In the data rows, 50 means zero.
Here are some numbered points:
[65, 54, 22, 45, 6, 67, 44, 39, 65, 53, 83, 59, 56, 43, 49, 26, 33, 22,
 77, 41, 34, 16, 53, 50] 0
[57, 38, 44, 53, 56, 79, 42, 51, 42, 25, 43, 35, 59, 39, 60, 55, 25, 66,
 40, 81, 60, 36, 51, 64] 1
[46, 51, 79, 41, 70, 46, 44, 51, 45, 34, 48, 64, 48, 48, 52, 54, 43, 62,
 56, 47, 32, 43, 42, 61] 2
[44, 32, 44, 57, 43, 45, 32, 30, 13, 66, 51, 54, 48, 61, 52, 80, 57, 80,
 49, 30, 51, 48, 35, 74] 3
[42, 43, 56, 51, 52, 74, 41, 83, 58, 63, 42, 52, 68, 59, 48, 43, 56, 55,
 49, 72, 63, 62, 77, 50] 4
[36, 34, 43, 55, 41, 45, 39, 27, 14, 63, 56, 48, 49, 60, 48, 81, 49, 82,
 47, 30, 51, 54, 32, 69] 5
[63, 75, 72, 30, 82, 28, 72, 49, 46, 34, 32, 54, 30, 50, 64, 57, 50, 39,
 39, 61, 27, 51, 37, 22] 6
[73, 66, 43, 14, 37, 26, 51, 31, 52, 56, 74, 36, 31, 63, 47, 50, 42, 29,
 66, 31, 48, 47, 31, 42] 7
[53, 28, 72, 62, 45, 79, 40, 49, 63, 53, 52, 61, 41, 69, 53, 69, 36, 59,
 56, 52, 74, 46, 34, 73] 8
[63, 40, 48, 27, 22, 49, 25, 27, 50, 50, 78, 52, 39, 55, 32, 55, 39, 54,
 74, 21, 56, 44, 43, 74] 9
[46, 67, 52, 72, 53, 67, 66, 75, 61, 31, 51, 70, 61, 26, 66, 36, 47, 23,
 54, 61, 6, 26, 53, 31] 10
[47, 54, 73, 53, 63, 44, 44, 46, 47, 34, 47, 60, 39, 54, 56, 59, 46, 56,
 55, 42, 31, 48, 39, 63] 11
[69, 35, 26, 31, 46, 33, 59, 32, 25, 26, 56, 28, 20, 8, 36, 40, 70, 70,
 26, 63, 29, 22, 65, 59] 12
[36, 56, 28, 61, 43, 30, 58, 59, 61, 59, 33, 37, 65, 44, 45, 32, 76, 43,
 36, 55, 60, 65, 70, 33] 13
[54, 66, 51, 72, 52, 68, 64, 64, 61, 29, 50, 74, 62, 30, 72, 41, 42, 30,
 50, 68, 12, 24, 47, 33] 14
[66, 43, 44, 28, 17, 49, 24, 24, 53, 52, 81, 47, 30, 60, 31, 48, 38, 56,
 83, 19, 53, 39, 45, 75] 15
[42, 56, 16, 62, 57, 29, 52, 30, 41, 27, 30, 21, 59, 20, 50, 39, 48, 57,
 27, 57, 53, 43, 44, 41] 16
[36, 56, 28, 68, 46, 28, 55, 54, 61, 62, 34, 40, 70, 44, 41, 25, 72, 41,
 38, 50, 57, 66, 73, 30] 17
[43, 53, 81, 46, 65, 51, 41, 48, 46, 34, 46, 67, 39, 47, 51, 60, 45, 58,
 49, 53, 26, 50, 42, 58] 18
[59, 46, 47, 76, 28, 91, 54, 59, 71, 56, 61, 69, 66, 40, 65, 44, 41, 30,
 55, 75, 47, 26, 41, 44] 19
[49, 33, 68, 58, 49, 73, 46, 50, 61, 61, 56, 54, 50, 71, 54, 71, 34, 62,
 56, 52, 81, 50, 38, 71] 20
[54, 66, 71, 30, 86, 27, 77, 54, 44, 30, 40, 50, 36, 42, 66, 54, 48, 33,
 40, 58, 25, 48, 30, 28] 21
[60, 39, 46, 86, 27, 95, 57, 66, 71, 58, 56, 69, 70, 39, 71, 47, 34, 29,
 59, 74, 51, 25, 44, 48] 22
Which three points above are nearest to each new point by angle? Their numbers follow each, nearest first.
[49, 41, 47, 54, 54, 70, 47, 75, 58, 65, 48, 54, 72, 55, 49, 43, 54, 59,
 54, 68, 72, 65, 75, 51] 4 13 22
[45, 60, 23, 66, 50, 31, 54, 28, 45, 28, 32, 22, 57, 22, 50, 39, 47, 58,
 24, 60, 54, 38, 48, 43] 16 12 13
[47, 40, 51, 55, 54, 72, 46, 76, 57, 66, 44, 54, 68, 50, 48, 41, 49, 53,
 55, 64, 64, 62, 71, 46] 4 22 19
[45, 39, 54, 60, 51, 71, 46, 72, 58, 62, 42, 53, 74, 60, 44, 39, 54, 54,
 51, 62, 63, 56, 74, 48] 4 22 17
[43, 41, 50, 56, 51, 80, 48, 80, 58, 63, 45, 51, 69, 58, 46, 40, 57, 55,
 51, 71, 71, 61, 76, 53] 4 22 13
[79, 67, 40, 19, 39, 28, 56, 34, 50, 58, 68, 35, 27, 61, 47, 51, 45, 28,
 61, 32, 51, 48, 34, 38] 7 15 9
[78, 65, 37, 18, 35, 31, 53, 29, 49, 53, 72, 29, 32, 62, 49, 49, 37, 27,
 59, 28, 51, 48, 31, 42] 7 15 9
[46, 46, 52, 51, 49, 70, 43, 76, 55, 68, 42, 52, 66, 58, 44, 43, 50, 50,
 51, 69, 66, 64, 80, 45] 4 13 17
[80, 65, 38, 21, 37, 30, 51, 27, 48, 56, 72, 27, 32, 62, 42, 52, 41, 25,
 63, 29, 48, 49, 31, 42] 7 15 9
[73, 66, 36, 20, 38, 29, 57, 24, 49, 54, 73, 32, 29, 65, 52, 55, 43, 27,
 65, 34, 51, 49, 28, 35] 7 15 9
[48, 42, 52, 57, 51, 67, 44, 76, 55, 64, 46, 46, 72, 55, 48, 45, 58, 48,
 53, 60, 71, 61, 75, 48] 4 13 17
[51, 40, 50, 59, 47, 74, 42, 76, 56, 64, 39, 53, 72, 53, 50, 45, 59, 51,
 49, 67, 68, 65, 74, 55] 4 22 13
[78, 64, 44, 17, 33, 28, 56, 23, 49, 54, 76, 38, 32, 63, 48, 51, 43, 24,
 64, 29, 50, 51, 32, 40] 7 15 9
[44, 42, 53, 56, 48, 65, 45, 76, 58, 64, 46, 51, 73, 48, 47, 43, 56, 54,
 51, 68, 70, 61, 76, 49] 4 13 17
[63, 24, 45, 37, 43, 36, 64, 31, 46, 57, 68, 42, 13, 42, 32, 58, 74, 62,
 48, 39, 41, 28, 53, 65] 12 15 9
[48, 37, 52, 57, 51, 71, 45, 70, 56, 62, 47, 53, 70, 53, 44, 44, 58, 54,
 52, 68, 63, 58, 79, 48] 4 22 13
[45, 37, 53, 57, 52, 70, 43, 79, 56, 66, 40, 54, 68, 54, 48, 38, 54, 58,
 52, 67, 72, 65, 75, 48] 4 13 17
[63, 22, 43, 38, 40, 36, 58, 34, 43, 58, 71, 44, 12, 42, 32, 60, 70, 66,
 44, 43, 46, 34, 55, 71] 12 15 9
[42, 46, 58, 54, 48, 73, 43, 79, 52, 62, 48, 48, 65, 54, 51, 40, 52, 52,
 49, 75, 63, 58, 79, 51] 4 22 19
[43, 43, 50, 55, 42, 65, 48, 75, 52, 63, 49, 55, 75, 52, 45, 45, 58, 49,
 55, 64, 67, 64, 75, 49] 4 13 17
[41, 41, 56, 57, 55, 72, 47, 75, 55, 63, 43, 53, 73, 56, 44, 44, 58, 53,
 52, 63, 70, 61, 81, 53] 4 13 17
